Families of rows that turns and mirrors carry onto each other, the same ones carrying the whole set onto itself: the rest of each named row's family, in list order
3 families of 6 rows
K_348: [  3  11 -19  33   8   2  27 -18  38  12  37  31  14  19  17  44 -32   1
 -18  12  38 -35   8 -19 -21  -9  -5 -24 -33  -9 -24 -35  19  10  49 -40
  35  11  28 -10   1   9  13  10  16  -3 -27  26 -41  32  32  26  -4  24
 -36]
K_153: [-22   5   0  22  -6 -41  59   6  -3  -7  31 -10   3 -24 -23 -30  33 -36
  14  11  21 -23 -11 -26  32 -27  11 -17 -16  35  25  16   1 -13  19 -49
 -46   1  -9  22  70 -23 -42 -38   1  10 -33  21  -9 -20   2  11  12 -29
  -5]
K_327: [-75  13  -2 -45  -2  24  22  13  10  35 -24   5  19  20  -4   5 -15 -23
  -2  28 -23 -11 -51  26 -13  11  -9  11  16  20 -37  -9  -6  14   2 -41
 -13  -8  14  16  20  18  28 -31 -21  19  26  62  -4 -35  10  -5  -3  -6
   4]
K_740: [  7  29  20  43  18  -8   8 -45   9   3  36  23   2  -6  31  56 -35  23
 -12   3  33 -15  31 -15  -6 -25  35 -10 -12 -15   2  15  21  21  40 -11
   9  38  17 -12 -27  25  13  19  28 -16 -43   4 -13  36  25  28 -20  26
 -29]
K_613: [-12  -2  -9  22  16   2  18 -15  14   1  60  13  20 -13  21  55  -8  -6
 -33 -14  43 -71 -19  -9 -45  -6  13 -29 -28 -18 -21 -15  22  13  36 -40
  24  -4  39  21   0 -10   9  15  17  -6 -31  -7 -35  -3  26  18 -32   1
 -38]
K_387: [ 14  21  27  24  -8   1  29  14 -13 -30  -4 -11 -39 -47   5 -27  31 -21
  33  -6 -12  17   1 -40  27 -29  16  -6  20  10  12   7  25 -36  -7 -19
 -31  49 -17   0  29   3 -10 -16  23  16 -37  11  33   7 -12  -7  19 -62
   4]
K_946: [-11   1  11  12 -23 -16  15   6 -18  -6  28 -14  -8 -17  -1 -34  35 -32
  37  11  17  22   7  -7  55  -9  18 -47 -14  14   2  15   0  -5 -20 -13
 -39  24 -21   6  67 -41 -10 -25  -3  20 -22 -25   0  -8 -34 -24  24 -48
 -10]
K_533: [-13   2  39  29 -14 -17  29   8 -39 -36  -4  15 -29 -45 -14 -22  42  -1
   2 -17  11  24   2 -34  19 -31  16   9  29  35  25  27  20 -13  -7  -5
 -45  39 -12  11  20   0 -20 -23  22   2 -18  -2  27  -6   9  19 -15 -55
   3]
K_707: [ 20  30   8  35  27  -2   6 -37  12  -2  38 -11 -11  -7  47  41 -52   1
  19   3  21 -10  21  -5 -13 -26  30 -35 -17 -36 -26  15  26   7  31 -23
  30  40  33  -5 -12  15  17  34  26   6 -42  11 -20  37   6   0   3   2
 -26]
K_228: [ -8  -3  -5   8   9 -10 -18 -29 -12 -11  69  39  33   6  18  27 -22   6
   2  -2  66 -17   3   8 -48 -15  46 -32 -17  -1   1  13   5  15  37  -7
  29  -2  17  -5   3 -13  15   8  23 -18 -29 -40 -13  10  17   3 -43  11
 -39]
K_230: [-60  30  19 -47   0  28   2  -4 -23  22   8  38   3  -2   0  48   7   6
   1  10 -33  -6 -31  29 -45  19  19  32  17  45  -8 -13   6  32 -13  -8
 -28 -32 -32  12 -31   7  32 -11 -19 -12   0   3  28 -17 -16  12  -3 -11
  13]
K_691: [-51  41  21 -44  -5  26   2   2   6  36  -8 -33   1  26  16  28 -34 -22
  27  22 -31  12 -31  43   5  22   9   1   1 -12 -61  17   0  38 -12   0
  -8   7  -8  15  -9   8  40 -14 -24  28   3  14   0 -21 -18 -21  20  -9
  -3]
K_590: [ -3  -2  25  38 -28 -30  68  22   9 -25  17   6   8 -24 -20 -32  35 -27
   8 -11  27 -10   3 -30  41 -20 -14  -2  12  16  -3  -8  16 -13  27 -39
 -34  43   3  17  41  -4 -46 -30  15  16  -5  20  17   0  24  15   7 -48
   0]
K_185: [-64  26  21 -29  -3  35  38   7  15  36 -11  18  29 -15   3  43  16 -21
 -18  14 -32 -42 -35  24 -11  18 -18  25  16  20 -28 -38   7  22 -15 -35
 -41 -15  -4  29 -15  18   7  -8 -20   0  25  33  13 -23   8  -3   8 -14
  30]
K_14: [-61  24  36 -54 -19  26  -3   7   0  26 -22   4  13  19  10  29 -31  -5
   3  21 -24  21 -28  27   3  12  -3  17  17   0 -51  34  -8  53  11  -1
 -24  18  -5  -3 -21  18  44 -22 -14   7   9  22  10 -24   3  22 -11   9
  -7]
K_144: [-31  35  12 -43  -6  38   4   9  -1  20   4  10  -1 -14  17  39  -7  -8
   1   8 -47 -10 -36  34 -38  32  20  19  28  25 -13 -32  24   0 -12 -10
  -5  -5 -34  20 -28  15  39   3 -26  19  -6   7  47  -4 -28 -22  13 -27
   8]
K_947: [-26   2  18   7 -22 -22  19   7 -21  -8   7   6  12 -14 -10 -38  23 -16
  26  28  22  38  18 -20  50 -36   3 -28 -16  36  22  43 -12  15   1  -1
 -52  16 -26  -9  57 -35 -27 -30   6   4 -28 -19  -7  -9  -8   8  14 -17
   5]
K_498: [ 17   5 -21  23   7  -4 -17 -24  -2  -4  75  31  17 -19  26  33 -24 -12
   7 -12  42 -23   6  16 -37   4  48 -58 -12  -6  -6 -18  19   2  16 -22
  31   4  11   9   0 -13  18  35   8   2 -35 -34  -8  21 -18 -26 -26  -4
 -37]

Same family as K_707: K_387, K_946, K_691, K_144, K_498
Same family as K_348: K_153, K_327, K_613, K_590, K_185

Families of rows that turns and mirrors carry onto each other, the same ones carrying the whole set onto itself: the rest of each named row's family, in list order
4 families of 8 rows
K_780: [-35 -18 -40 -10  16  36   7  -2  -6  -4   8   0  38 -13 -20 -23 -20 -17
 -67 -19   9  23 -29  16  17 -18 -38 -13  32   3 -18 -35 -10   9  18 -31
  11 -22  21   2 -11  15  13  -1  29]
K_639: [  1  15  28   6  -3  -2  45 -22  19  32 -17 -14 -24  -8  19  28 -10 -12
  -1 -38   2   4  54 -43   6   7  24  -8  -2 -21  42  -9 -19   7  18  -5
 -28  -6   7  -2  23 -35 -24 -11  14]
K_773: [ 18  14  25 -12  -2   5  53 -11   9  14 -19 -25 -21   9  14  17  -7  -2
  11 -27   8  -1  33 -45 -17  14  41 -12  11 -12  51 -10 -26  12   3  -2
 -25 -15  10 -18  14 -50 -12 -25  11]
K_659: [-14 -26  42  10  18  14   7  16  20   8  -8 -38   1   4 -26  30  40  -6
  18 -48  18 -24  -3 -47 -52 -26   5 -31   5  -7  12   9  10  -4 -14 -20
   1 -42   0 -17  52 -32  26   8   1]
K_758: [  2   4 -37  51   2 -34 -33  20 -27 -41   0  -6   3 -14  11  39  33  20
  41  10  -8  14  -9  -3 -24  -3 -20  59 -23  -5  -7  16  -7 -17 -33   9
  36   9  18  11   1   6  17  -7 -34]
K_982: [-30 -24 -36 -19  32  32   0 -10  -6  -4   3  -3  35 -14 -27 -30 -20 -12
 -66 -28  24  21 -32  19   8  -7 -36 -26  23   2 -22 -23   5   3  -9 -14
  -7 -15  27  10  -9  10  26  -9  33]
K_502: [ -2 -28  48  25  28   8   8  20  16  -2   4 -48  -7   2 -19  35  32  -8
  22 -48  17 -39   0 -27 -55 -17  10 -28   9  13  17  13   2   3  -9   0
 -14 -23   3 -32  41 -36  36   3   7]
K_575: [  3  18 -19  13 -22 -53  -3  -4   6 -17  15  -4  50  -3 -18  22   8   6
 -13  20  17  -5 -11 -12  47  12  41  29 -33  -9  22  -6 -35  18  35   8
  15  30 -20  28  18 -12   4 -16  -3]
K_653: [ 18   9 -50  61   7 -48 -23  14 -24 -29   0   1   1 -13  18  20  30  27
  32  10   1   7 -10  21 -15  -6 -15  57 -18   2 -11  15  -7 -12 -22   6
  45  11  -3   0  18   7  15   2 -17]
K_576: [ 13   8   7  11 -39 -43  -6   1  25   2   8  -7  42 -12   1  44  -6   6
  -4   6   3 -10   0 -18  59  27  32  16 -25 -28  15   0 -24  -1  52  15
  19   9 -35  20  22  12   1 -29  -3]
K_887: [ 45 -23 -41  16  29 -16 -11  -3   5 -19 -38  -7   0 -13  -4  13  -2   3
   1   4  30  40  20  39 -31   1 -19  50  37   4   2 -25 -27 -38 -12 -27
  10 -26  49   3  12  20  -4   4 -23]
K_999: [ 25 -33 -37  13  21  -6 -16   2  26   2 -51 -23 -11 -21   5  40 -13  -6
  -5 -13  39  41  21  36 -17  13 -24  55  14  -5  -6 -20 -12 -45 -29 -20
  -5 -25  56  11   6  25   4   3 -17]
K_808: [  1   4 -24 -10   8  32   3   0 -40  12  12  24 -13 -17  23 -45 -56  11
 -17  14  -7  -4 -15  -1  19 -15 -59 -32   7   2   8  -5  31   6 -30   7
  23   8 -29 -17  -1  16   6   5  21]
K_913: [ 30 -53 -48  20  43   2 -11  -2   8 -14 -46 -20   7 -15 -16  23   3   2
 -23  -9  22  33  15  21 -19   7 -24  51  36  23   7 -21 -18 -37 -15 -24
  11 -31  56  -1  -1  22 -13  19 -25]
K_556: [-51 -29 -16  -9  20  30   6 -11   6  10 -18   5  39 -21 -25  -8 -22 -16
 -64 -21  14  25 -23  15  17  19 -31  -8   9 -19 -30 -30  -7 -23   2 -12
  13 -18  28  19  -5  15  16  -4  29]
K_750: [-42 -30  60  14  22  22 -13   3  24   3 -16 -31  -5  -8 -34  40  17 -26
  22 -44  20 -33  13 -17 -57 -12  12 -34   2 -11   7  22  10 -13  -9  -9
  -7 -13  -5 -15  34 -13  30   0  11]
K_20: [ 28  -4  17 -18  -4 -15  38  -4  10   9  -6 -11 -12  16  21  35  -9   9
 -13 -37   5  -1  27 -58   6   4  32 -19   8 -15  39 -13 -25  31  24 -13
 -26 -10  19  -1  17 -44 -28 -16   8]
K_995: [ 38 -54  31 -10   1  34 -17  17   8   1  -7 -17  -6  -1 -41  28 -16 -12
  22  24  48 -27 -15 -13   3 -24 -14   4 -11  20  33  23  35 -19 -34 -11
  16   7 -50 -20  54  45  32  29 -16]
K_938: [  3   1  -5 -11   4  37  -5  -8 -44  -2  18  37 -13  -2  28 -12 -55  -3
  -5  24   3  -2 -22  -4  20 -22 -49 -23   3   2  16  -1  35  19 -24 -27
   6  20 -31 -12   1  29  14  -2  13]
K_876: [  9  29 -32  55   3 -57 -36  33 -14 -46  15   0  -8 -28  -1  32  31  14
  21   2 -20  -3  -3   2 -16   0 -14  39 -16  -4  -3  19 -19 -15  -4  19
  25  11   9   3   5   4  19 -13 -27]
K_483: [ 10   6   5 -18   6  32  19 -26 -42   8  17  26 -14   3  21 -30 -61   2
  -8  23  13  -6 -31 -11  27 -14 -37 -18   0   8  12  -1  28  15 -47   0
  19  17 -21 -13  13  19  12   4  10]
K_51: [ 16  11 -22  -5 -51 -35  -8  25   3 -25  22 -19  29  -6 -10  46   3   6
  -4  17  11  -9 -12 -14  52  12  41  26 -30 -13  18   0 -25  23  35  17
  12  23 -15  25   6  -5   9 -24   2]
K_954: [ 25   7  17  -6   5 -29  40 -19  11  13  -4 -22  -9   7  13  24  -5  -2
  -2 -26  20  -3  39 -41  11   6  36  -5  12 -17  49 -12 -32  26  14 -19
 -34 -11  26 -10  20 -40  -6 -23   1]
K_962: [ -9  -1   7   3   3  33  -4 -14 -36  20  17  35 -14 -16  44 -12 -65  -7
 -17   5 -15  -4 -22  -1  27  -2 -49 -22   6  -6  -3   5  34  -2 -17  15
  23  15 -16 -24   6  32  -2  14  11]
K_63: [  5  13 -33  52   1 -45 -43  29   1 -26   4   2 -12 -19  33  60  26  12
  25 -11  -7   3  -5  24 -21   7 -14  36 -17 -13 -18  32   4 -24  -7  13
  26   8   8  13  11  12  18 -18 -24]
K_549: [ 56 -50  44 -20   3  25 -17  10   6  -9  -9 -15  -4  -5 -29   9 -40   9
  15  25  42 -31 -11 -11   8 -22 -17 -19   4  12  19   5  28 -18 -35   4
  23 -17 -41 -22  45  50  27   5 -19]
K_770: [ -1 -23  60  -1  10  29  -5  12  16 -14   6 -40 -11   2 -43  29  26 -10
   2 -37  24 -34  -4 -25 -70 -14  16 -41  10   7  -2  20   8  -7 -22  11
  -2 -28 -14 -21  41 -14  31  -4   1]
K_372: [-37 -28 -47 -11  23  32  -3  -7  -6  -3 -15  10  40 -12 -39 -27  -7 -10
 -66  -7  24  27 -14  32  -6   9 -24 -13  14  -6 -18 -32   0 -23  15 -21
  12 -16  14   9  -4  10  13 -12  26]
K_406: [ 17  -1   2   3 -23 -37   2  16  13 -18   3 -17  36 -11 -18  33   3  10
 -16  21   0 -18   5 -34  55  30  46  21 -28 -10  29 -14 -32   5  43  14
  15  13 -26  16   7  -6   9 -45 -11]
K_757: [ 47 -56 -51  20  40  -5 -12   5   8  -9 -42 -22  14 -12  -4  18   8  17
 -23 -11  46  25  14  39 -14  -3 -30  36  33  15   1 -27 -12 -33 -21 -30
   3 -40  45   1  16  21  15   6 -23]
K_258: [ 30 -54  51  -9  -6  33 -33  12  20   4 -11 -21  -2 -13  -3  39 -48 -21
  27  20  31 -28  -6  13  10 -18 -15  -8   6  15  22  17  33 -21 -22  -2
  21  -3 -39 -33  38  52  34  18 -17]
K_524: [ 39 -58  52  -4   1  31 -18   5   3  -6  -7 -22   7   6 -24  20 -23   1
  11  33  38 -41 -26 -11   5  -5   1 -10 -14  28  34  20  28 -11 -35   3
  27 -10 -50 -30  56  32  36  17 -21]

Same family as K_757: K_982, K_502, K_575, K_653, K_483, K_954, K_524
Same family as K_995: K_780, K_659, K_758, K_913, K_20, K_938, K_51

Families of rows that turns and mirrors carry onto each other, the same ones carrying the whole set onto itself: the rest of each named row's family, in list order
4 families of 8 rows
K_979: [ 43 -23 -23 -15  52  54  41  40 -25  36   1 -13 -35  30  -2 -66  88   6
   7  19]
K_840: [ 69  27 -31  -8  29  16  53  43 -45  58   9 -20 -71  31  24 -25  10  21
 -11   1]
K_560: [ 44  18 -36  13  50  48  47  21  -5 -24  19 -37 -14  12  16 -29  46 -32
  64 -49]
K_134: [ 44  15 -13  -9  68  64  63   5  -6   3 -30 -38 -18   4 -15   5  50  -9
  76  -6]
K_998: [ 78  -5 -17   5  33  71  62   2  -5  14 -25 -30 -27 -49  20   7  23  12
  72 -18]
K_640: [110  -6 -39  -2  46  16  73  12 -70  42  24  13 -34  13  10  13  32  22
  -1  12]
K_201: [ 73 -25 -36  12  25  82  30   5  -8 -25  15 -33  -9 -24  33 -38  43  14
  41 -29]
K_719: [ 67   7 -14  24  42  62  90  65 -13  26  -3 -44  -8  25 -28 -19  58  33
   7 -34]
K_666: [ 42 -18 -43 -29  32  14  34  33 -56  45  32  -3 -52  53  16 -56  45 -11
  25  -8]
K_347: [ 79 -21 -29   3  20  -7  62  19 -50  34  35  27 -50  19  35 -16  33  32
  18  19]
K_175: [ 54  19 -16  35  25  17  91  45  16  15  -8 -26 -12  36   7 -42  58  13
  47 -43]
K_196: [ 44  32 -44 -11  44  63  69  46 -31  -9  10 -58 -16  21 -17  -7  19  11
  59 -46]
K_762: [ 87 -43 -17 -30  39  55  59 -46 -42  -1  16  21 -13  42  -5  -1  17   8
  35   2]
K_136: [ 57  16  -6  -1  63  53  60  44 -19  36   7 -19 -57  28 -25 -41  38 -12
 -31 -22]
K_919: [ 81 -48 -41   2   2   4  65  16 -57  52  35  12 -23  33  17 -32  32  18
  31 -31]
K_868: [ 54 -34 -25 -11   2  62  36 -41 -18 -23   2 -30 -20  28  10 -34   0  46
  38 -22]
K_344: [ 79 -12 -32 -15  44  20  69 -35 -66  -2  11  -2 -40  27 -36  -1  -7  30
  11 -15]
K_52: [ 62 -21 -15  -2   7  43  55 -24 -16  18 -13 -19 -52 -32   3 -21 -25  16
  50 -48]
K_667: [ 39   6 -15  -3  39   2  36  31 -24  34  23   4 -76  45  19 -42  32  -1
  -7  14]
K_565: [ 47  -9   7  20  59  45  54  49   5  27   8  -9 -40  35  -6 -28  73  -1
 -14   6]
K_181: [ 51 -36 -18 -16   6  39  70 -23 -27 -21  14  -2 -39 -10 -11 -22 -22  55
  51 -25]
K_158: [ 78 -41 -24 -13  38   8  72 -26 -53  -6  41  38 -37   9 -14  -5   9  16
  32  -7]
K_803: [ 26   2 -12  -1  42  48  63  29  -2  24 -32 -47 -22  43 -14 -37  74  34
  43  12]
K_738: [101 -17 -21 -29  15  33  72   4 -37  46   9  24 -27  33  44  -6  23  31
  40  29]
K_66: [ 77 -18 -38 -10  15  53  66 -14 -45 -12  -2 -32 -34 -23 -12 -33  -6  76
  17 -13]
K_420: [ 85 -58 -16   3  23  26  67 -27 -39  27  24  20 -36  -5 -17 -23   7  -4
  23 -54]
K_72: [ 73   2  10  10  52  38  90  32  15  36  -4  21 -43  18  -3 -65  59 -12
   4 -11]
K_531: [ 32   7  -3  25  36  52  69  61  12  14  -3 -47 -14  41   1  -3  54  26
  40 -19]
K_125: [ 77   1 -43 -18  54  90  52  18 -44 -25  17 -34 -25 -43  -7 -20  21  15
  37 -24]
K_22: [ 66 -30 -16 -10  24  94  59  18  -7 -22  12 -18 -22 -47   9 -13  12  33
  55 -20]
K_269: [ 32   7 -15  -8  52  85  53  39  -1 -18  13 -39 -23   3   0   6  24 -11
  70 -29]
K_821: [ 60  21  -9 -34  33  24  63  16 -15  47  -2  23 -69  41  28 -50   7  -6
  22  10]

Same family as K_868: K_560, K_201, K_175, K_762, K_738, K_72, K_821
Same family as K_269: K_347, K_667, K_565, K_181, K_158, K_531, K_22
Same family as K_420: K_979, K_134, K_998, K_666, K_919, K_52, K_803

